(in the rows, 128 means zero)
Each named move below is a turn or a mirror, shown by a few rows before and after it. Which moves, in which order, take the first row of each later pair to the second? The first pair is answered.
K_634:
[159 189  85  97 150  95 136 117 131 156  98 113  92  78 128  87  94  96
 125 190 128] -> [167 179 120  99 152  89 179 169 160 130  81 133 113 106 137  66 108 138
 146 193 128]
[ 98 111 173 135  98 107 161  95 140 111 115 113  90 111 118 182 182 117
  86  92 155] -> [101 112 176 134 104 106 165  97 140 110 108 119  95 117 117 181 182 123
  88  97 153]
[122 111  94 177  91 144  62  73 129 132 163  90 150 104 123 174 109  93
 103 147 122] -> [141  90 165 179  91 138 129 164 185  70 122 132 185 161 136 129 134 169
 132 150 129]
K_413:
[100 107 139 116 109 152  77  98  76 132  94 109 180 109 118 161  89 123
  95 109 113] -> [ 92 118 153 106 100 152  90 152  98  99 112  96 183 138 122 148 126 162
  98  91 101]
[140 153  95 131 137 132 161 134 128 126 102 125 101 115 128  87 176 122
 117 171 134] -> [146 150  98 137 141 123 164 132 124 124  97 129 103 115 127  91 168 123
 115 174 135]
[ 88 101  87 157 128 157 120  90  70 183 161 136 131  74 119 145 108  43
  79  98 110] -> [ 68 101 139 128 102 152 169 216 130 111 175 131 150 136 130 109 193 134
  93  58  97]
K_735:
[106  96 128 142 124 137 175 115 112 110 130 121 122 129 159 124 133 174
 152 129 136] -> [119 102 123 139 130 130 182  98 108 121 118 128 122 120 157 123 122 167
 157 143 141]
[140 135 129 121 125 120 115 124 103 137 111 112 134  88 120 134  99 113
 131 134 109] -> [122 132 127 122 119 123 105 135 100 133 131 106 134  95 121 137 114 115
 126 117 100]
[148 152 131 120 138 114 129 137 108 123 120 146 104 140 151 158 137 176
 106 143 142] -> [145 155 127 122 138 113 127 134 107 128 124 139 100 135 149 161 136 170
 104 145 142]
[115  76 171 134 139 143 122 122 153 159 149 141 143 134 143 148 147 172
 104 118 103] -> [138  76 176 141 150 134 140 104 158 167 122 156 151 130 142 142 128 165
 112 139 113]

Each pair is two moves apart.
[141  27 186 205 151 121 140 133 132 114  99 189 198 166 126 129  85 115
 111 130 153] -> [174  58 169 188 168 119 152  95 132 143  67 193 171 139 122 125  54 100
 122 160 165] => K_735, K_634
[123  70 131 175 147 142 114  77 105 145 104 166 163 121 116 153  77  83
 118 158 131] -> [ 66 113 120 108 101 152 101 172 131  92 171  97 139 153 124 151 184 145
 114  88  98] => K_735, K_413
[135 117 170  73 126 173 127 216 110 140 182 110 128 144 165 135 162 146
 118  74 123] -> [183 115 147 103 159 164 117 112  78 204 137 144 118  89 154 149  76  78
 122 132 141] => K_735, K_413
[184 172 111 127 184 100 134  58 143 145 155 133 100 117  80  88 140 141
 110 150 100] -> [164 161 132 120 169 102 148 119 168 109 168 130 113 149  88  71 180 186
 116 119  90] => K_735, K_634
[119 128  98  88 136 115 109 136 104 143 151  66  99  85 121 149 203  84
  66 103  88] -> [106 101 117 107 128 122 105 160 110 127 160  78 120  99 129 142 211  93
  64  77  84] => K_735, K_634
[112  58 135 184  97 166  99  80 105 140 159 174 160 114 132 131  80  85
  99  92 116] -> [157  69 157 187 113 154 145  81 129 140 103 200 158 117 129 110  61 107
 121 134 128] => K_634, K_735
[146 148 143 114 117 127 180 209 159  91 137 107 126 173 160 106 130 140
  97 121 159] -> [181 125 145 148 141 122 181 145 139 124  97 143 136 153 153 118  64 101
  98 157 177] => K_413, K_634
[183 148 154 151 123 140 148  94 137 141  74 175 144 124 128 129  71 141
 110 138 166] -> [131 191 133  92  93 145 138 171 150 108 137 108 112 140 134 122 156 182
 106  84 139] => K_735, K_413
[112  75 174 162 119 132 127 177 145  88 143 142 167 158 139 122 152 147
 124  95 113] -> [174 132 137 146 151 122 137  82 120 153  82 153 125 101 127 129  76 106
 131 175 144] => K_735, K_735
[ 66 161 141 164 101 102  92 120 164 137 110 100 115  97 170 151 195 161
 116 110 148] -> [100 154 174 179 117  94 129 124 179 136  68 137 129 100 173 137 171 175
 129 141 163] => K_735, K_735
[ 95 121 116 135 130 144  88  80 135 133 113 155 132 109 146 117 120  92
 133 114 118] -> [ 79 111 131 130 117 147 101 122 153 102 126 154 149 131 150 102 149 126
 136  89 113] => K_735, K_413
[128 135  78 117 117 123  74  84  98 155 133 106 106 109 132 160 101 107
 115 146 124] -> [174 139 124 119 129 114 148 125 143 129  72 157 121 135 135 125  97 160
 148 183 146] => K_634, K_735
[143 136 173 134 161 144 155 125 129 131  82 146 110 125 160 104 137 141
 169 151 111] -> [142 148 159 116 162 141 157 116 129 141  85 136  95 117 159 105 136 135
 168 157 112] => K_735, K_634
[115 122 146 120 135 132 108 152 120 149 149 150 137 141 129 145 112 130
 128  80 104] -> [142 128 152 122 148 126 125 138 123 156 118 169 141 136 130 137  87 128
 137 107 117] => K_735, K_735
[132 174 116  86 132 143 152  91 112 145 122 135 109  89 128 122 153 102
 175 111  73] -> [142 174 134  82 132 142 172 113 126 133 107 144 115  94 131 111 156 125
 185 111  73] => K_634, K_735
[167 188 123  97 156 117 163 108 146 150  85 129 100 106 125 118 113 128
 159 165 144] -> [ 95 177 104  78 118 129 109 156 135 126 166  74  98 123 127 136 175 129
 141  94 113] => K_735, K_735
[ 99 141  95 117 136 127  86  93  98 134 148  83 119  97 130 150 125  97
 110 103 120] -> [141 111 122 153 157 124 119  71 107 141  94 142 138  99 129 139  79  95
 129 151 141] => K_634, K_413
[122 160 104 112 123 118 118 102 104 155 134 105 103 111 123 147 128 106
 128 135 138] -> [147 145 118 129 137 115 140  98 113 158 106 139 116 114 126 135 109 108
 139 158 153] => K_634, K_413
[112 102 113  88 127 164 118  97  98 171 168 110 112 120 120 136 110  75
  88 115 138] -> [167 107 167  95 143 149 194 133 142 146 105 163 124 142 127  99  98 127
 118 156 155] => K_634, K_735
[137 116 119 146 126 114 105 104  90 128 134 131 129 119 125 136 112  98
 117 132 137] -> [115 132 113 122 115 116 107 143 109 108 157 106 120 133 130 132 155 126
 115 109 125] => K_413, K_634
[127 147 100 141 139 153 157 112 141 143  44 125 111 106  99 139  44 119
 128 182 132] -> [ 84 146 124 113 109 155 163 213 174  86  86  97 118 153 112 127 126 179
 130 128 111] => K_735, K_413
[123 175  99  83 117 167 128 207 119  99 148 109 135 159 175  90 200 172
 150  70 121] -> [194 154  90 140 159 160 123  75  78 173  76 174 139 100 162 108  75  85
 151 153 153] => K_735, K_413
[109 151 109 109 116 158  94 117  96 157 156  98 106 125 147 145 144 138
 125 108 107] -> [147 136 158 120 128 151 154 158 135 128 103 146 132 148 149 108 135 186
 149 135 120] => K_634, K_735
[108  87 140 155 133 127  92 114  94 115 172 122 127 122 133 134 131  88
 108 101 113] -> [153  87 178 167 149 115 152 131 124 106 114 164 141 141 137 103 119 122
 133 136 128] => K_634, K_735
[168  76 187 191 155 128 153 130 146 131  87 196 155 152 130 119  98 116
 119 143 147] -> [129 113 182 139 125 131 154 208 172  93 128 150 137 178 140 109 177 167
 119  90 123] => K_413, K_413
[133 119 163 134 179 171 165  25 158 132  76 186 123 152 125 120  68 112
 134 185 139] -> [ 44 135 107  95 135 187  81  40 118 136 182  98  99 154 124 160 134  90
  96 105 101] => K_735, K_735
[123 159 117 106 132 117 120 130 122 136 140 101 100 119 123 148 157 117
 126 107 110] -> [109 139 129 112 132 126 117 137 121 126 146 105 114 127 125 146 159 122
 120  97 104] => K_735, K_634
[ 99 115  59 107 147 132 109  99  72 136 136 143 113  87  92 131 117  84
 128 145 165] -> [ 75 124  58  84 129 135 104 138  80 114 164 115 107 103 103 136 162 109
 130 120 149] => K_413, K_634
[134 135  98 113 126 133 163  82 127 142 117  96 107 129 135 126 110 139
  98 129 116] -> [123 125 119 111 114 136 175 119 143 115 127 100 121 150 135 113 131 163
  97 107 113] => K_735, K_634
